In the data rows, the value 50 means zero.
Here are some points:
tensor([37., 44., 46., 31., 55., 75., 40., 74.])
tensor([35., 48., 33., 52., 40., 81., 41., 71.])
tensor([29., 32., 55., 39., 74., 60., 56., 52.])
tensor([55., 32., 50., 26., 47., 51., 73., 61.])
tensor([52., 33., 53., 29., 61., 44., 75., 51.])
tensor([30., 56., 35., 64., 46., 80., 35., 53.])
tensor([41., 58., 49., 45., 48., 78., 20., 58.])
tensor([51., 38., 67., 29., 61., 41., 67., 44.])
tensor([63., 44., 61., 24., 58., 35., 64., 50.])
tensor([48., 57., 52., 61., 51., 78., 26., 38.])
tensor([46., 52., 63., 47., 74., 47., 57., 27.])
tensor([48., 64., 36., 65., 37., 76., 28., 47.])
tensor([68., 46., 66., 24., 44., 56., 42., 42.])
tensor([56., 54., 54., 40., 29., 75., 26., 51.])
tensor([48., 56., 48., 56., 36., 80., 25., 50.])
tensor([43., 61., 48., 69., 67., 64., 38., 28.])
tensor([54., 61., 45., 50., 24., 77., 31., 56.])
tensor([51., 45., 62., 38., 75., 39., 60., 35.])
tensor([71., 45., 63., 22., 41., 54., 46., 50.])
tensor([67., 74., 32., 39., 30., 63., 42., 58.])
Here are 13 more points, each followed by its number:
tensor([58., 74., 37., 52., 39., 71., 41., 30.]) 0
tensor([67., 49., 58., 39., 30., 71., 31., 57.]) 1
tensor([79., 63., 47., 35., 30., 58., 44., 58.]) 2
tensor([50., 63., 51., 53., 70., 46., 50., 20.]) 3
tensor([65., 54., 57., 26., 62., 33., 64., 45.]) 4
tensor([55., 56., 57., 27., 71., 36., 62., 41.]) 5
tensor([68., 79., 39., 48., 36., 61., 40., 39.]) 6
tensor([75., 68., 44., 35., 29., 58., 42., 56.]) 7
tensor([45., 55., 49., 65., 49., 73., 28., 30.]) 8
tensor([50., 71., 40., 65., 41., 70., 30., 34.]) 9
tensor([53., 53., 56., 63., 48., 71., 31., 27.]) 10
tensor([60., 43., 73., 35., 55., 62., 35., 39.]) 11
tensor([63., 47., 63., 23., 61., 37., 58., 48.]) 12
Which two of these numbered points are nearest to each point below, ignoring the direction in which the first points spread most? Their numbers follow each, nearest first.
tensor([38., 63., 48., 63., 65., 52., 47., 20.]) > 3 9
tensor([60., 25., 71., 38., 46., 46., 53., 62.]) > 1 12
tensor([36., 34., 55., 82., 56., 48., 54., 42.]) > 8 10
tensor([24., 51., 53., 47., 76., 35., 59., 57.]) > 5 9
tensor([53., 55., 45., 47., 48., 19., 49., 80.]) > 4 12
tensor([53., 53., 61., 29., 68., 33., 57., 35.]) > 5 9
tensor([40., 78., 40., 51., 66., 32., 32., 58.]) > 5 4
